128 stands for zero in the data rows.
Each row below has a hidden score, from 0 to 20, with 10 about the middle. What is it? The score is a weighted sum of the row's numbers plus the product of two more (or one squared), each taken from its middle value.
[125 131 128 142 129 115 144 124 123 106 126 129 116 131 130 143 129 137
 140 132 112 136 131 122] 8
[128 128 123 136 133 126 135 122 145 121 124 115 124 119 122 148 132 133
 141 126 117 129 129 127] 12
[131 102 145  93 112 165 140 136 147  93 119  99 133  83  97 115 129 120
  91 130 106 125  94 139] 9
[130 126 141 119 135 140 123 137 139 107 132 118 138 111 111 126 131 124
 119 139 111 122 110 134] 12
[135  95 137 138 118 112 134 114 103 134  94 122 112 147 130 145 126 133
 106 137 114 122 125 113] 10
[122 131 122 147 122 127 150 121 152 122 128 132 132 120 118 122 132 121
 131 126 122 110 142 105] 11
[127 130 125 138 135 115 138 112 126 105 118 124 123 129 125 152 140 138
 140 131 116 129 135 128] 7
[139 122 126 123 149 108 140 123 138 115 113 119 122 132 129 142 110 126
 142 135 138 117 143 143] 10
[129 125 134 121 132 141 130 131 143 107 124 115 134 105 111 135 129 121
 123 135 111 123 112 137] 11
[133 118 130 129 127 129 133 127 136 106 123 113 129 118 117 132 129 130
 124 130 114 125 120 132] 10
[106 138 107 128 126 127 149 148 120 116 137 142 108 137 128 123 115 127
 156 139 111 145 105 114] 11
[ 97 147  90 131 124 126 163 170 107 115 146 163  97 152 139 100 107 129
 162 147 109 157  93 105] 8
[129 130 131 142 122 120 138 114 125 106 120 119 126 132 124 142 137 138
 138 134 109 131 136 122] 6
[126 154  90 114 126 129 103 110 127 141 110 118 163 147 143 140 128 117
 126  96 141 112 113 160] 11
[132  62 135  94 102 152 107  91  96 190  99 103 105 140 140 132 138 144
  85 128 138 150 108 115] 17
[123 147 142 141 106 116 135 126 127 121 132 137 141 113 123 129 131 123
 133 105 130 125 155 101] 8
[130 125 122 137 141 131 134 115 142 124 119 112 120 119 125 143 121 129
 144 127 121 129 133 135] 12
[116 136 116 138 126 122 143 138 121 114 131 142 118 135 130 128 127 129
 146 133 113 138 121 121] 9
[124 115 126 137 127 114 132 118 119 121 113 122 119 127 123 148 126 128
 129 131 114 122 125 123] 11
[123 124 133 134 131 125 140 125 133 104 123 116 124 113 115 140 127 130
 133 131 112 123 118 127] 10
[124 136 118 150 114 132 162 133 148 130 138 140 124 122 119 111 137 122
 127 130 124 105 144 100] 9
[127 130 123 143 130 118 140 122 130 118 118 122 126 121 124 146 135 131
 139 131 113 124 129 131] 8
[126 117 130 125 122 132 133 122 128 114 115 116 128 115 114 137 130 131
 123 129 109 126 120 130] 10
[129 129 126 138 129 118 140 118 132 113 122 119 126 125 121 145 132 130
 140 131 112 128 129 125] 10
[129 126 136 125 139 141 126 135 133 116 135 122 135 111 114 125 130 127
 121 138 112 122 114 140] 12
[132  89 146  66  98 184 129 154 156  86 127  85 142  62  81  95 122 113
  68 128 106 126  72 147] 10
[116 133 109 139 131 124 146 140 120 113 126 142 112 139 131 120 124 132
 144 138 109 144 116 121] 8
[165 109 116  88 185  91 143 157 157 133 102 120 123 140 136 122  41 102
 147 140 206  90 157 185] 8
[141 123 123 117 154 171  93  88 153 176 150 106 122 122 143 122 164 152
 154 128 152 164 131 134] 15
[ 98 154 124 139  99 105 146 182  83 128 150 172  98 152 145  97  98 122
 150 121 123 177 115 103] 8
[136 131 125 132 146 118 130 133 138 126 124 123 127 130 125 139 121 131
 141 138 130 117 137 146] 11
[122 124 121 140 132 130 142 114 144 130 132 124 126 117 123 133 137 130
 140 126 128 122 140 111] 9
[127 109 137 105 115 157 136 138 150 100 125 102 135  86  98 117 124 116
 106 131 107 126  99 136] 11
[115 130 122 130 126 128 146 131 127 106 125 125 119 124 121 129 122 129
 136 135 109 135 111 120] 10
[124 131 122 124 155 155 119 134 126 152 164 142  99 139 146 104 147 150
 157 159 136 170 120 121] 10
[129 156  98 124 125 128 114 115 130 141 117 117 153 134 137 140 120 114
 131  99 136 113 113 154] 10
[134 107 137 113 117 151 130 125 142 113 122 103 128 106 110 125 133 130
 113 130 111 135 113 130] 11
[128 125 127 144 130 122 135 121 136 112 122 117 126 118 119 144 124 126
 144 129 114 125 130 122] 12
[128 126 116 128 137 139 117  98 139 135 123 111 131 125 135 138 141 137
 144 117 133 144 128 128] 11
[119 156  81  96  88 163  68 102 107 176 106 115 196 158 156 126 142 101
  74  66 139 106  66 172] 8
[112 133 112 131 128 125 147 142 124 106 133 138 115 133 126 117 118 123
 143 139 113 143 108 116] 10
[128 136 133 149 114 137 148 123 143 140 141 163 131 132 124 103 158 125
 104 141 125  91 159  93] 9
[120 128 128 128 132 131 137 124 137 110 120 118 129 111 118 146 130 127
 138 128 108 123 117 130] 9
[140  98 127 115 143 149 118  91 141 160 139 104 100 126 135 126 150 155
 153 130 149 165 141 114] 14
[126 131 161 116  99 134 122 150 129 110 135 116 143  85 109 123 121 116
 115 104 117 145 128 129] 10
[128 131 123 141 130 123 135 124 144 118 123 116 127 120 118 141 126 127
 141 130 110 127 126 126] 13
[129 138 137 143 129 114 128 136 128 118 129 123 128 120 125 138 122 129
 136 121 124 128 141 135] 9
[127 143 143 142 160 129 113 127 124 121 138 143 135 128 130 143 147 137
 130 152 112 118 129 145] 10
[126 140 116 139 123 123 123 111 130 123 123 120 139 140 134 143 137 128
 132 117 120 124 120 135] 9
[128 122 126 142 118 123 144 122 136 132 120 129 124 127 120 129 131 123
 123 129 122 111 139 108] 12
[127 130 128 145 125 116 140 117 131 111 120 120 127 129 125 141 138 128
 140 131 111 127 133 129] 8
[130 125 126 145 130 118 133 118 132 108 121 119 125 125 122 141 135 132
 139 131 113 127 135 127] 9
[132 150 190 122 107 114  78 152 102 161 183 136 129 102 148 112 133 151
 155  88 179 198 171 108] 12
[144 114 121 122 156 106 136 133 143 116 109 116 124 131 131 136  97 118
 147 135 152 114 149 153] 9
[133 137 138 140 147 130 113 127 123 130 140 135 129 130 131 143 152 140
 132 149 117 125 128 144] 10
[127 141 153 145 113 105 127 132 113 111 130 128 132 121 129 142 129 136
 134 107 122 144 150 120] 8
[128 146 111 131 123 125 119 104 127 125 115 121 145 138 137 148 145 127
 126 110 119 122 123 141] 8
[128 130 108 121 148 115 148 143 121 114 118 142 108 146 133 117  99 124
 149 142 138 133 132 137] 10
[130 101 133 135 120 117 130 111 118 136 106 122 114 145 127 142 135 133
 116 136 117 131 130 118] 12
[128 127 125 143 132 120 136 121 136 117 123 118 125 123 120 144 126 130
 138 127 115 126 125 129] 12
[133 179 141 135 165 142  63 130 108 142 155 164 168 145 147 137 171 138
 112 152 124 112 117 173] 9
[130 101 144  91 112 165 138 138 148  93 124  98 137  86  97 115 127 119
  93 131 106 125  92 137] 10
[117 138 119 142 122 128 154 131 144 122 140 156 123 132 122 101 138 122
 127 135 126 109 140  91] 9
[120 135 121 136 130 116 134 131 117 110 131 135 119 138 129 128 129 132
 142 132 114 141 129 117] 8
[161  78 139  33 147 155 139 173 165 101 109  91 139  85  97  91  52  99
  92 142 178  97 106 183] 5
[ 74 152  49 114 134 130 192 224  87 126 163 215  58 199 160  35  58 115
 176 171 135 183  75  97] 11
[129 130 130 135 130 108 132 140 130 116 132 121 130 121 121 138 113 121
 149 122 131 126 134 130] 11
[ 96 183  61 121 122 156 111 145 106 169 152 172 147 175 162  87 128 116
 134 115 135 145  72 139] 11
[131 119 124 141 136 128 137 115 136 122 128 113 117 123 130 140 136 138
 144 128 122 134 134 126] 10
[116 197 244 153  43  44  71 215  54 137 200 153 165  83 138 122  80 112
 142  16 181 202 198  99] 13
[131 130 171  89 154 185  84 164 133 109 164 140 156  90 105 104 155 131
  82 174 110 113  86 170] 12
[127 107 131 132 131 129 130 109 124 143 120 121 114 129 130 140 133 138
 133 131 127 135 126 112] 13
[119 158  95 128 114 136 106 104 128 147 116 116 161 141 147 140 141 118
 124  89 126 121 109 150] 9
[127 104 132 138 116 111 135 123 110 137 102 122 116 136 127 145 125 127
 114 135 114 123 122 121] 11
[125 132 131 143 136 118 134 119 131 113 126 123 128 123 120 145 136 133
 141 134 114 126 130 125] 10
[127  92 169 105  84 123 116 139  91 141  98 121 124 118 115 129 123 123
  72 124 118 139 111 120] 13
[125 126 119 112 118 150 114 118 140 113 122 106 151 118 118 130 132 122
 110 112 121 126  98 141] 12
[136 135 135 144 137 125 127 121 132 111 126 129 129 130 130 142 146 137
 133 145 110 126 135 134] 6
[ 61 161  48 131 112 137 185 232  74 126 180 214  59 195 151  35  76 120
 179 168 105 196  55  84] 11
[130  75 150 112  94 135 135 124  99 135  93 120 114 127 121 133 129 128
  68 137 106 121 103 119] 10
[129 139 125 139 115 144 154 124 168 134 133 146 130 116 114 100 153 124
 112 132 128  96 152 104] 9
[128 129 126 139 135 119 135 116 133 110 120 113 123 128 120 149 136 139
 135 129 112 129 133 129] 9
[124 128 123 140 130 118 136 123 130 112 125 120 126 126 122 147 126 132
 141 127 118 124 127 125] 11
[124 129 126 141 132 121 139 115 130 109 117 122 125 125 124 145 132 131
 136 130 109 128 131 125] 9
[134 131 133 142 139 123 126 119 131 115 123 129 132 124 122 141 139 135
 136 139 110 126 131 130] 11
[125 115 127 123 121 136 141 127 135 105 126 124 126 116 112 126 133 131
 123 131 116 121 120 122] 10
[139 149 147 143 165 132  96 130 124 122 144 153 138 133 131 136 161 144
 122 171 111 119 131 160] 10
[134 121 124 121 147 116 137 131 140 114 119 120 127 120 124 137 103 121
 139 129 135 115 130 138] 12
[127 146  89 110 124 157  87  83 136 172 135 107 160 140 156 132 149 132
 132  84 158 142 112 139] 7
[123 161  90 126 118 132 101 103 127 142 116 118 168 144 145 141 140 109
 125  89 132 113 102 153] 11
[138 109 131 125 139 112 129 128 119 136 101 127 119 138 129 144 114 124
 127 142 135 114 138 140] 13
[122 125 126 138 129 123 134 119 129 107 125 118 127 126 122 148 131 131
 138 128 113 125 133 123] 10
[126 146 142 147 104 115 134 140 141 128 142 139 133 113 117 113 132 116
 129 108 135 119 158 104] 10
[170 104 107  75 175  93 147 151 154 164  91 135 130 161 145  99  38  93
 126 136 238  65 178 178] 12
[132 148 174 147 120 115 107 146 106 146 151 173 140 135 136 115 153 127
  98 136 136 114 162 117] 7
[126 145 106 103 115 141  99 124 129 136 120 110 166 126 128 128 118 109
 112  91 139 119 106 157] 12
[128 120 131 131 124 129 137 131 136 110 125 114 130 107 113 137 126 124
 127 126 115 129 118 131] 10
[128 129 125 141 132 119 137 116 132 111 120 121 124 124 124 144 136 132
 137 131 111 128 135 130] 8
[125 129 126 140 136 120 133 113 134 109 117 123 125 126 124 145 135 133
 137 130 112 128 136 131] 8
[125 127 129 146 132 120 139 120 133 106 123 117 127 124 125 144 132 132
 140 132 112 126 134 121] 8
[127 101 132 136 118 109 128 117 110 135 104 127 114 143 128 144 131 129
 114 134 112 124 131 116] 11
[119 180 202 149  76  71  96 179  88 122 163 142 155  91 127 129  98 111
 144  56 152 167 176 106] 7
[109 123 127  74  99 165 124 153 122 105 140 118 143 103 116  98 117 118
 104 113 120 150  78 133] 9
[136 140 136 140 155 122 122 122 129 117 126 137 130 132 130 145 148 139
 132 149 115 123 137 148] 8
[ 65 157  57 129 122 135 185 217  83 122 169 206  63 181 150  56  79 121
 176 164 109 185  64  92] 10
[131 140 137 144 140 133 125 125 126 120 128 130 130 126 127 143 143 139
 128 145 109 121 129 138] 8
[131 123 137 131 133 132 130 119 136 108 121 120 126 119 120 137 140 129
 128 135 108 126 128 132] 9
[129 132 127 141 132 119 137 118 135 110 122 118 124 125 123 148 131 128
 139 130 114 126 130 128] 10
[126 128 128 141 135 124 138 111 131 108 117 120 122 128 130 151 134 135
 138 131 110 128 134 126] 9
[127 106 134  98 112 162 135 146 151  99 128 100 141  81  98 117 114 113
 101 128 113 124  90 139] 11
[129 127 125 143 133 118 138 125 140 119 123 116 126 124 123 143 129 130
 140 131 114 124 129 131] 11
[139 153 161 135 167 149  90 142 121 125 151 160 140 124 132 125 173 143
 105 178 109 116 121 168] 8
[126 129 126 141 137 117 135 116 133 106 124 118 127 126 118 146 129 133
 140 128 116 126 132 126] 10
[120 147 111 151  80 161 200 117 208 157 154 194 136 113 103  36 169 102
  90 116 157  42 208  19] 4
[125 130 128 138 130 123 139 113 135 110 114 122 129 126 124 150 138 136
 136 128 111 125 134 128] 9
[126 123 117 114 130 132 143 143 129 110 122 127 116 123 120 115 114 126
 129 138 122 131 118 138] 9
[123 131 124 147 130 126 139 124 139 118 119 118 126 121 120 141 127 128
 136 126 110 125 126 130] 11
[129  83 171  37 100 217 115 175 152  93 145  94 157  47  72  82 124 110
  40 144 102 119  46 153] 14
[143 111 152 122 131 142 111 104 139 167 154 102 106 113 144 119 145 159
 154 112 164 186 155 104] 13
[131 141 139 143 144 132 117 123 129 118 132 139 132 129 127 141 153 136
 129 151 110 120 137 137] 9
[117 183 129 138  65 123 107 136 127 160 154 162 179 129 135  90 141 103
 102  56 166 103 163  91] 12
[124 123 127 143 129 117 137 120 124 115 120 121 124 126 128 148 128 129
 135 129 113 126 127 124] 9
[128 130 125 136 130 119 131 111 129 113 122 118 131 132 120 146 136 133
 139 126 114 128 129 126] 11
[163 130 132  99 185 103 125 160 141 136 114 138 131 140 139 122  80 119
 135 159 189  94 158 190] 5
[124 151 167 145  98  90 114 160  99 115 153 128 143 108 130 137 105 123
 141  85 141 151 154 120] 9
[126 129 111 135 112 129 132 111 129 141 117 135 145 142 129 124 132 118
 114 111 129 101 136 117] 12
[127 129 125 145 126 122 141 120 135 116 124 119 123 127 124 145 132 130
 135 129 112 126 129 128] 10
[143  95 134 100 168 181 101  89 163 192 172  94  94 107 144 110 165 172
 164 140 176 189 140 119] 19
[139 156 157 150 169 136  92 142 118 127 158 157 140 136 139 134 166 144
 117 175 110 116 128 156] 8
[120 140 116 138 130 127 126 123 127 125 125 121 139 128 130 141 131 126
 134 120 116 121 117 137] 10
[124 136 124 139 118 121 148 126 146 120 134 130 127 123 118 132 138 124
 141 126 126 113 142 104] 10
[123 124 129 140 131 119 138 112 127 116 112 122 122 129 126 152 132 130
 135 130 111 124 131 124] 9
[130 113 126 115 141 152 133  98 143 148 137 107 104 116 135 130 147 149
 149 133 135 165 132 116] 11
[119 149 111 145  98 145 178 126 170 141 138 168 120 122 118  72 155 117
 110 127 133  86 171  64] 9
[113 134 114 139 127 124 139 134 127 121 124 129 126 131 128 130 122 126
 145 130 111 133 117 126] 10
[121 144 124 137 119 114 120 117 123 120 121 121 143 128 136 147 136 126
 136 109 122 132 132 138] 7
[133 124 123 141 135 126 132 121 142 121 122 114 128 118 118 138 130 125
 143 130 115 129 131 128] 12
[128 140 113 136 127 126 120 109 133 123 117 117 139 137 131 144 138 124
 130 112 119 127 120 138] 10
[123 153 101 134 120 133 109 104 130 137 116 116 159 143 136 140 141 121
 122  97 124 120 112 152] 10
[140 157 158 148 171 142  86 146 121 136 156 166 145 134 137 131 168 144
 115 180 111 113 123 166] 11
[122 121 139 122 122 131 130 132 137 101 127 114 131 103 113 132 124 125
 126 124 115 132 124 129] 9
[122 125 123 137 130 121 134 123 132 116 127 119 126 122 125 138 132 128
 143 127 117 126 135 124] 9
[128 134 132 143 141 123 125 126 122 115 132 126 127 131 129 143 140 140
 132 137 117 125 132 132] 8
[122 164  91 123 113 139  98 100 126 148 116 116 167 147 146 140 143 122
 121  89 130 121 103 153] 9
[132 129 122 138 130 124 144 123 141 120 121 129 130 124 122 132 128 121
 135 129 128 110 145 123] 10
[131 130 129 145 133 120 136 120 132 115 123 124 125 123 125 140 139 131
 137 135 112 124 130 132] 9
[145 113 117 109 164 118 138 131 140 133 118 124 115 137 134 124  92 129
 152 140 163 127 144 144] 10
[121  94 130 135 110 115 138 119  89 155  97 136 101 154 138 138 129 136
 106 139 112 136 121 111] 11
[129 132 120 143 129 121 132 121 134 117 120 115 132 127 124 143 131 126
 141 125 117 123 124 135] 10
[128 132 124 147 118 129 150 117 151 123 127 139 128 130 121 112 144 121
 122 123 125 106 149 101] 9
[137 144 144 149 145 128 120 128 130 121 150 152 133 139 130 122 162 142
 119 155 119 111 147 128] 8
[127 132 129 143 128 116 140 122 136 111 121 121 123 123 122 141 133 128
 139 130 115 124 134 123] 9
[ 88 149  55 105 147 124 181 230  95 133 158 198  65 190 152  46  39 110
 182 168 147 171  79 117] 13
[132 124 133 140 128 127 142 115 130 107 117 115 123 126 126 140 139 135
 129 133 106 128 131 125] 6
[142 108 123 113 158 131 128 114 147 143 126 113 111 125 137 132 114 138
 150 131 159 135 145 137] 13
[125 136 139 143 122 106 132 137 121 113 137 123 132 121 126 143 121 129
 142 113 122 129 136 122] 11
[129 126 125 141 137 130 136 118 139 122 125 113 123 117 124 146 129 131
 146 128 118 132 127 126] 11
[ 92 112 108  70  91 188 162 208 129 106 159 134 107  95  99  54  88 104
 106 146  98 158  34 123] 13
[120 114 126 134 125 111 131 126 123 128 119 120 123 132 123 144 121 125
 132 132 120 121 124 120] 12
[167 160 162 113 229 132  61 177 126 148 164 181 155 150 146 110 131 135
 113 210 171  89 145 219] 7
[152 123 132 113 168 107 136 145 141 125 113 126 126 133 131 131  90 122
 134 146 167 103 154 164] 7
[131 125 128 135 137 118 135 112 135 103 113 123 129 128 122 145 129 134
 138 130 116 128 137 123] 11
[138 134 138  98 161 188  72 112 141 174 168 126 144 119 146 110 174 147
 114 144 153 149 106 151] 12
[132 127 130 147 128 122 140 125 137 112 126 116 125 125 117 137 123 126
 141 131 112 125 124 121] 10
[129 130 128 148 126 118 133 128 132 111 128 119 127 121 125 139 125 125
 137 123 115 129 132 125] 9
[128 147 132 126 141 138 111 116 129 118 124 132 148 133 133 139 147 132
 120 131 118 123 117 143] 9
[149  85 127  72 150 168 128 125 162 159 145  93 104 106 129  97 112 141
 139 135 179 158 131 137] 11
[126  94 142  62  96 192 130 153 154  96 127  86 153  63  85 102 117 109
  71 119 113 119  65 151] 12
[131 154 149 143 155 126 103 141 117 125 151 153 143 130 130 133 150 138
 123 155 118 117 132 148] 10
[125 127 160 140 103 101 119 130  98 132 113 132 127 127 131 148 120 128
 122 108 124 139 145 112] 10
[125 147 108 131 124 130 114 106 129 125 114 117 144 132 135 147 140 125
 134 110 123 125 120 142] 11
[135 109 130 105 131 138 141 136 153 112 125 119 131 109 109 113 111 117
 118 130 135 108 124 131] 13
[129 143 152 150 115 104 130 134 116 114 134 126 133 118 126 140 125 133
 140 111 120 143 143 122] 9
[136 131 133 124 137 107 137 130 132 111 123 132 129 125 127 126 111 127
 136 125 146 116 158 128] 8
[122 142 109 134 122 128 115 111 132 125 124 116 151 137 132 142 135 120
 133 107 124 122 116 137] 11
[132 137 134 144 142 124 124 125 135 118 131 131 135 128 123 141 143 133
 133 145 112 126 131 142] 11
[123 135 122 147 118 133 152 127 151 126 133 134 124 118 119 112 139 123
 127 125 123 107 149 105] 8
[129 126 127 132 121 139 135 126 144 115 123 112 131 114 118 137 128 123
 127 127 108 127 117 134] 10
[115 119 133  81  98 173 122 159 137 110 135 110 148  84 100  96 114 108
  93 111 111 134  69 138] 12
[131  72 151  66  86 181 138 141 140 115 109 104 136  82  85  92 125 111
  54 130 112 107  89 117] 12
[123 101 131  99 112 162 137 142 131 112 132 115 115 112 114 105 124 129
 107 137 116 146  93 125] 10
[131 132 140 145 128 112 134 119 128 108 121 121 128 126 128 142 133 131
 134 123 118 133 140 125] 7
[125 118 119 129 141 137 129 113 138 130 135 115 112 126 132 130 137 143
 155 132 131 151 134 117] 11
[135 141 146 145 154 129 107 124 127 119 132 140 136 134 129 135 155 138
 128 156 111 123 133 142] 10
[139 195 148 139 180 153  45 142 107 155 173 182 178 155 157 126 187 140
  92 173 126 102 108 191] 5
[146 117 114 107 149 133 123 124 150 142 123 104 133 129 131 126 105 121
 136 121 160 126 130 151] 8
[131 102 119 110 146 167 126  99 147 166 154 107  92 118 140 117 148 160
 165 133 155 184 134 106] 15
[128 128 122 143 128 120 136 126 141 117 120 114 124 120 121 137 128 124
 138 129 114 127 127 125] 10
[125 123 117 132 105 164 175  98 188 173 162 155 115 113 125  62 171 130
 121 122 169  94 194  44] 7
[129 112 131 142 123 114 138 119 121 129 111 121 118 136 129 147 129 130
 125 132 115 122 127 122] 10
[111 128 116 139 131 127 142 148  99 122 136 157 104 158 134 115 119 131
 135 151 110 147 107 112] 10
[124 129 127 147 135 118 142 120 133 112 117 116 124 123 123 149 129 129
 140 130 113 124 126 125] 9
[137 120 119 120 147 148 107  81 140 149 137 105 123 134 142 135 155 150
 148 117 149 161 136 121] 12
[ 88 145  81 130 123 130 167 175  94 118 152 179  90 166 148  90 104 127
 158 151 106 165  88 106] 7
[133 134 114 130 129 141 120  96 141 139 118 111 133 128 135 139 148 136
 133 114 123 138 122 137] 10
[125 123 135 116 120 140 138 133 144 105 120 107 131 102 107 130 128 124
 120 129 111 125 111 128] 10
[151 128 140  98 150 104 112 141 133 146 123 117 133 125 141 122  82 120
 145 107 196 136 168 157] 9
[138 112 133 113 137 127 141 135 141 107 122 112 127 114 116 128 106 125
 122 133 131 121 122 140] 10
[123 112 137  99 105 159 140 132 154 102 131 114 140  91  99 105 128 118
  98 128 114 115 110 121] 12
[137 116 129 124 137 146 120 101 144 141 140 104 110 114 130 129 142 147
 151 126 138 160 144 120] 11
[132 139 148 142 152 133 105 132 113 133 134 151 133 138 132 140 155 145
 115 163 109 117 128 148] 10
[122 126 123 145 134 120 135 125 134 118 124 117 124 124 122 141 125 126
 137 127 115 123 127 129] 10
[128 123 126 135 133 123 131 118 135 118 126 118 123 123 123 140 133 132
 142 127 121 133 134 124] 10
[131 126 115 122 145 117 146 142 129 121 124 134 116 145 133 126 106 129
 148 140 141 129 131 135] 9
[133 124 124 142 131 119 135 121 137 113 126 112 123 124 122 144 127 131
 139 129 120 129 130 127] 9
[132 130 126 148 126 128 148 120 147 119 126 128 129 127 118 126 137 126
 130 129 116 117 138 111] 11
[128 108 138 138 116 113 137 107 101 123 102 126 114 148 133 149 135 138
 117 135 106 129 133 117] 8
[129 128 123 139 133 119 136 119 132 109 124 118 128 125 119 140 127 129
 142 129 113 128 128 126] 11
[126 132 114 136 126 127 124 114 125 121 123 115 137 132 126 142 129 128
 134 117 119 124 123 139] 10
[128 105 146  89 114 168 131 143 147  95 131 101 140  84  97 117 123 121
  96 132 109 124  90 140] 12
[127 137 136 141 124 114 132 131 133 119 127 117 128 115 120 142 126 126
 143 121 116 132 135 128] 10
[123 143 113 136 122 128 129 118 135 128 121 119 143 124 129 138 129 125
 134 114 117 120 123 132] 10
[146 120 120 118 158 106 134 137 142 126 117 122 124 138 125 129  87 118
 140 135 153 111 144 155] 12
[120 156  95 126 116 135 115 112 125 136 118 126 151 145 143 133 140 121
 131 105 121 129 109 143] 8
[159  72 137  15 151 161 133 183 173 102 113  85 140  79  97  86  39  93
  86 138 192  93 105 198] 9
[129 132 128 134  96 159 174 126 178 133 136 147 131 104 106  76 155 110
  95 128 131  82 158  78] 9
[134  63 153 100  90 144 133 128 102 135  88 113 117 123 114 123 124 119
  60 138 107 120  97 122] 12
[125 124 122 148 105 132 164 120 151 143 126 149 123 124 115 102 144 119
 111 128 131  91 156  86] 10
[126 134 127 145 137 123 135 130 132 121 134 126 129 119 123 139 132 125
 138 135 118 116 124 131] 10
[129 125 129 143 135 120 142 113 132 110 116 119 126 124 122 147 132 135
 136 130 113 125 132 128] 10
[120 135 112 143 124 131 137 118 140 130 128 129 137 126 124 133 134 124
 126 115 124 107 132 122] 11
[132 148 159 142 112  92 119 150 115 120 132 127 135 115 126 138 110 123
 142  98 141 146 162 131] 8
[130 126 125 143 133 115 135 119 132 110 120 119 123 128 125 146 136 130
 141 131 111 127 134 127] 9
[ 88 185  37 100 113 164 100 123  99 183 147 160 146 189 181  90 132 119
 144  86 151 169  60 135] 13
[121 141 114 149 105 149 171 125 176 146 149 171 133 114 111  74 155 109
 109 127 145  65 178  67] 8
[126 143 108 136 121 127 115 115 129 132 121 117 147 131 136 141 133 117
 130 105 120 120 117 144] 9
[143  75 140  14 123 186 147 190 164  91 120  94 139  66  88  69  60  96
  69 141 154 113  74 174] 8
[123 129 125 142 132 121 141 122 132 114 125 116 129 122 120 146 127 127
 147 129 115 124 128 121] 10
[126 130 121 141 130 121 132 123 129 115 124 117 133 123 127 145 127 127
 142 124 116 123 126 126] 9
[107 140 102 142 131 124 159 150 110 111 135 154  99 153 139 110 119 132
 150 145 105 155 105 110] 7
[128 121 128 140 120 132 144 117 146 123 123 129 124 125 114 124 135 122
 121 127 119 112 136 106] 13
[121 125 124 141 134 119 138 120 129 110 124 121 125 125 124 150 127 131
 142 129 114 125 127 124] 10
[129 136 119 134 130 128 123 111 135 123 120 114 136 130 130 138 139 131
 132 116 124 130 126 133] 9
[137 120 123 132 141 116 131 128 136 114 122 118 127 129 122 140 111 126
 141 130 130 120 133 134] 12
[143 155 157 141 181 149  79 136 124 141 167 160 138 130 139 129 174 149
 124 180 127 124 131 163] 10
[133 102 130 116 144 148 119  94 145 154 142 106 110 122 135 131 147 155
 158 129 148 164 137 108] 16
[123 131 120 139 128 121 131 131 141 119 131 117 130 123 117 141 125 125
 144 127 117 124 121 126] 13
[136 111 128 123 149 141 121  99 149 138 137 105 112 119 128 135 142 147
 153 127 141 155 137 115] 14
[136 101 127 118 149 151 120  92 151 156 141  97 103 115 138 126 148 156
 160 130 150 168 139 116] 14
[131 112 135 136 128 121 125 122 107 137 108 132 124 142 131 147 135 135
 111 141 110 120 128 125] 10
[130 114 139 126 135 134 123 107 134 144 135 110 116 113 131 136 138 147
 152 123 139 159 143 116] 12
[125 113 135 100  91 172 161 132 170 115 143 138 138  89  92  71 146 114
  79 125 125  89 133  81] 9
[129 119 134 126 122 132 136 122 135 105 120 111 130 114 115 135 132 125
 125 132 109 128 120 130] 9
